[[140 119 152 137 131]
 [157 128 134 132 125]
 [122 124 124 121 156]
 [115 132 111 119 142]
 [109 135 112 123 116]
 [149 120 148 134 131]
 [100 125 129 124 142]
 [123 138 103 118 132]
 [144 125 135 129 149]
 [122 120 134 125 154]]
=>
[[154 125 134 120 122]
 [149 129 135 125 144]
 [132 118 103 138 123]
 [142 124 129 125 100]
 [131 134 148 120 149]
 [116 123 112 135 109]
 [142 119 111 132 115]
 [156 121 124 124 122]
 [125 132 134 128 157]
 [131 137 152 119 140]]

[[144 136 144 113 134 118 119 123]
 [146 118 146 109 116 134 110 111]
 [145 132 145 112 131 121 117 121]
 [130 141 130 127 141 115 131 134]
 [150 128 149 107 126 125 112 115]
 [107 129 107 148 131 131 144 141]
 [127 142 127 131 142 115 134 137]
 [113 120 113 141 121 139 136 132]
 [107 137 107 150 139 123 148 146]
 [109 139 110 147 141 121 147 146]
 [133 114 133 121 113 141 119 116]
 [143 137 143 115 136 117 120 125]]
=>
[[125 120 117 136 115 143 137 143]
 [116 119 141 113 121 133 114 133]
 [146 147 121 141 147 110 139 109]
 [146 148 123 139 150 107 137 107]
 [132 136 139 121 141 113 120 113]
 [137 134 115 142 131 127 142 127]
 [141 144 131 131 148 107 129 107]
 [115 112 125 126 107 149 128 150]
 [134 131 115 141 127 130 141 130]
 [121 117 121 131 112 145 132 145]
 [111 110 134 116 109 146 118 146]
 [123 119 118 134 113 144 136 144]]

[[135 131 120 128 112 125 109 151]
 [137 132 121 130 114 126 111 151]
 [116 128 152 135 141 150 143 132]]
=>
[[132 143 150 141 135 152 128 116]
 [151 111 126 114 130 121 132 137]
 [151 109 125 112 128 120 131 135]]

[[108 121 108]
 [105 121 108]
 [103 121 108]
 [155 136 143]
 [155 121 108]
 [115 129 146]
 [146 121 108]
 [110 127 153]
 [151 121 108]
 [142 121 108]]
=>
[[108 121 142]
 [108 121 151]
 [153 127 110]
 [108 121 146]
 [146 129 115]
 [108 121 155]
 [143 136 155]
 [108 121 103]
 [108 121 105]
 [108 121 108]]

[[106 149 116 151 144 139 137 105]
 [105 151 117 152 145 140 135 103]
 [150 106 114 121  99  99 147 134]
 [150 106 124 115 102 104 137 141]
 [151 105 117 118  99 100 143 137]]
=>
[[137 143 100  99 118 117 105 151]
 [141 137 104 102 115 124 106 150]
 [134 147  99  99 121 114 106 150]
 [103 135 140 145 152 117 151 105]
 [105 137 139 144 151 116 149 106]]

[[148 126 134 126 122 122 117 130 129 138 104 132]
 [127 126 116 134 116 156 127 137 117 123 129 145]
 [104 157 158 116 117 136 128 109 140 120 120 131]
 [128 104 143 139 124 152 133 119 136 129 114 135]
 [152 113 132 109 155 112 146 142 126 100 128 130]]
=>
[[130 128 100 126 142 146 112 155 109 132 113 152]
 [135 114 129 136 119 133 152 124 139 143 104 128]
 [131 120 120 140 109 128 136 117 116 158 157 104]
 [145 129 123 117 137 127 156 116 134 116 126 127]
 [132 104 138 129 130 117 122 122 126 134 126 148]]

[[117 123 140 121 136 141]
 [133 125 115 128 129 117]
 [117 101 100 106 149 109]
 [152 140 105 144 110 103]]
=>
[[103 110 144 105 140 152]
 [109 149 106 100 101 117]
 [117 129 128 115 125 133]
 [141 136 121 140 123 117]]

[[126 124 129 132 130 131 127 128]
 [125 120 128 135 133 133 122 132]
 [114 109 144 140 141 124 116 143]
 [155 136 110 118 126 141 125 127]
 [125 128 126 132 125 129 124 125]
 [112 122 148 136 133 116 128 135]
 [137 125 123 126 135 134 124 133]]
=>
[[133 124 134 135 126 123 125 137]
 [135 128 116 133 136 148 122 112]
 [125 124 129 125 132 126 128 125]
 [127 125 141 126 118 110 136 155]
 [143 116 124 141 140 144 109 114]
 [132 122 133 133 135 128 120 125]
 [128 127 131 130 132 129 124 126]]

[[128 135 145 120 140 143]
 [127 139 141 123 142 146]
 [135 134 150 131 125 134]
 [110 128 133 112 139 134]
 [122 121 135 125 145 141]
 [110 126 133 117 130 149]
 [120 120 137 120 150 139]
 [128 129 146 112 143 143]]
=>
[[143 143 112 146 129 128]
 [139 150 120 137 120 120]
 [149 130 117 133 126 110]
 [141 145 125 135 121 122]
 [134 139 112 133 128 110]
 [134 125 131 150 134 135]
 [146 142 123 141 139 127]
 [143 140 120 145 135 128]]
---
[[118 149 149 124 114 149 119 149]
 [140 146 151 142 110 149 140 146]
 [149 110 117 142 129 112 148 109]
 [139 146 150 142 110 148 140 146]
 [122 109 106 118 146 107 121 108]
 [149 109 114 142 132 110 148 108]
 [106 143 132 112 134 140 107 145]
 [134 109 108 129 142 108 133 108]
 [140 108 109 135 141 108 140 107]]
=>
[[140 146 151 142 110 149 140 146]
 [139 146 150 142 110 148 140 146]
 [149 109 114 142 132 110 148 108]
 [134 109 108 129 142 108 133 108]]

[[111 119 121 106 107 140 135]
 [124 144 113 135 140 112 144]
 [111 118 123 106 107 142 133]
 [144 120 146 140 137 133 110]]
=>
[[124 144 113 135 140 112 144]
 [144 120 146 140 137 133 110]]

[[108 144]
 [120 154]
 [119 135]
 [118 133]
 [130 141]
 [118 134]
 [129 139]]
=>
[[120 154]
 [118 133]
 [118 134]]

[[106 122 126 131 126 138 135 135 121 136 141 122 118 125]
 [136 124 116 134 127 118 136 128 116 123 123 136 118 125]
 [132 116 124 131 129 122 123 138 111 118 117 130 122 125]
 [129 132 133 139 117 126 135 135 123 123 123 130 118 120]
 [119 124 124 131 127 122 123 135 118 131 123 130 118 142]]
=>
[[136 124 116 134 127 118 136 128 116 123 123 136 118 125]
 [129 132 133 139 117 126 135 135 123 123 123 130 118 120]]

[[113 128 146 127 137]
 [109 127 138 133 143]
 [133 135 130 108 117]
 [108 129 124 142 137]
 [112 135 132 114 132]
 [146 125 110 138 115]
 [118 125 121 148 130]
 [109 125 141 129 140]
 [111 126 137 137 141]
 [152 127 122 127 114]
 [144 133 121 110 112]
 [116 133 108 139 125]]
=>
[[109 127 138 133 143]
 [108 129 124 142 137]
 [146 125 110 138 115]
 [109 125 141 129 140]
 [152 127 122 127 114]
 [116 133 108 139 125]]

[[127 132 119 132 128 129 124]
 [131 128 125 124 129 135 128]
 [126 129 130 131 130 124 128]
 [126 137 106 145 140 132 119]
 [128 129 124 130 128 129 126]
 [129 127 134 125 136 129 132]
 [133 119 134 131 129 135 133]
 [127 135 114 138 137 130 122]]
=>
[[131 128 125 124 129 135 128]
 [126 137 106 145 140 132 119]
 [129 127 134 125 136 129 132]
 [127 135 114 138 137 130 122]]

[[126 157 140 112 136 138 139]
 [137 112 119 112 136 152 131]]
=>
[[137 112 119 112 136 152 131]]
---
[[117 139 149]
 [135 120 117]
 [138 128 118]
 [118 128 144]
 [139 123 131]]
=>
[[117 139]
 [135 120]
 [138 128]]

[[124 121]
 [119 128]
 [114 136]
 [130 119]
 [153 135]]
=>
[[124 121]
 [119 128]
 [114 136]]

[[105 106 124 143]
 [121 150 104 124]
 [126 148 146 146]
 [116 134 101 118]
 [141 121 149 139]]
=>
[[105 106]
 [121 150]
 [126 148]]

[[138 142 152]
 [134 157 150]
 [140 140 137]
 [131 146 143]]
=>
[[138 142]
 [134 157]
 [140 140]]

[[125 124]
 [122 157]
 [138 100]
 [150 143]]
=>
[[125 124]
 [122 157]
 [138 100]]

[[143 128 154 132 121]
 [142 145 152 153 112]
 [140 119 120 109 108]
 [104 136 124 112 117]]
=>
[[143 128]
 [142 145]
 [140 119]]

[[123 132 151 115 149]
 [115 137 147 145 115]
 [126 121 153 116 150]
 [124 145 141 148 108]]
=>
[[123 132]
 [115 137]
 [126 121]]

[[132 135 119]
 [136 150 113]
 [128 122 131]
 [127 110 122]]
=>
[[132 135]
 [136 150]
 [128 122]]
---
[[136 128 142 144 139 122 105 129 121 124]
 [127 148 112 122 144 118 118 121 148 153]
 [141 119 119 132 106 125 142 117 125 126]
 [123 149 111 118 135 128 126 128 147 148]
 [136 111 127 125 118 121 143 113 133 127]
 [119 138 109 111 114 144 138 145 134 146]
 [136 117 133 126 119 118 145 107 136 124]
 [114 122 109 117 118 144 132 149 119 123]
 [119 125 127 138 126 138 111 143 110 116]]
=>
[[136 142 139 105 121]
 [127 112 144 118 148]
 [141 119 106 142 125]
 [123 111 135 126 147]
 [136 127 118 143 133]
 [119 109 114 138 134]
 [136 133 119 145 136]
 [114 109 118 132 119]
 [119 127 126 111 110]]

[[119 134 129 121 123 134 117]
 [142 119 130 140 117 121 131]
 [118 139 136 138 124 112 121]
 [114 139 138 130 124 117 123]
 [133 128 136 150 121 107 129]
 [134 121 124 121 140 130 141]
 [133 123 115 116 134 149 126]]
=>
[[119 129 123 117]
 [142 130 117 131]
 [118 136 124 121]
 [114 138 124 123]
 [133 136 121 129]
 [134 124 140 141]
 [133 115 134 126]]

[[107 135 118]
 [129 122 141]
 [140 116 139]
 [146 110 135]
 [139 111 131]
 [148 111 141]
 [136 122 120]
 [144 114 137]
 [107 127 112]
 [113 117 131]]
=>
[[107 118]
 [129 141]
 [140 139]
 [146 135]
 [139 131]
 [148 141]
 [136 120]
 [144 137]
 [107 112]
 [113 131]]

[[133 139 129 124 141 137 141 132 115]
 [118 133 136 122 128 133 143 143 119]
 [128 122 122 131 129 122 125 125 104]
 [130 114 136 141 124 137 124 138 134]
 [133 128 136 109 113 136 128 120 123]
 [111 123 140 129 129 131 143 137 126]]
=>
[[133 129 141 141 115]
 [118 136 128 143 119]
 [128 122 129 125 104]
 [130 136 124 124 134]
 [133 136 113 128 123]
 [111 140 129 143 126]]

[[130 109 142 120 124 130 156 115 153]
 [148 133 127 122 125 105 149 110 153]]
=>
[[130 142 124 156 153]
 [148 127 125 149 153]]

[[120 148  99 123 125 123 119 121]
 [122 146  99 124 134 120 118 125]]
=>
[[120  99 125 119]
 [122  99 134 118]]

[[155 118 140 156]
 [154 113 154 117]
 [155 124 139 111]
 [144 151 101 116]
 [137 124 148 104]]
=>
[[155 140]
 [154 154]
 [155 139]
 [144 101]
 [137 148]]
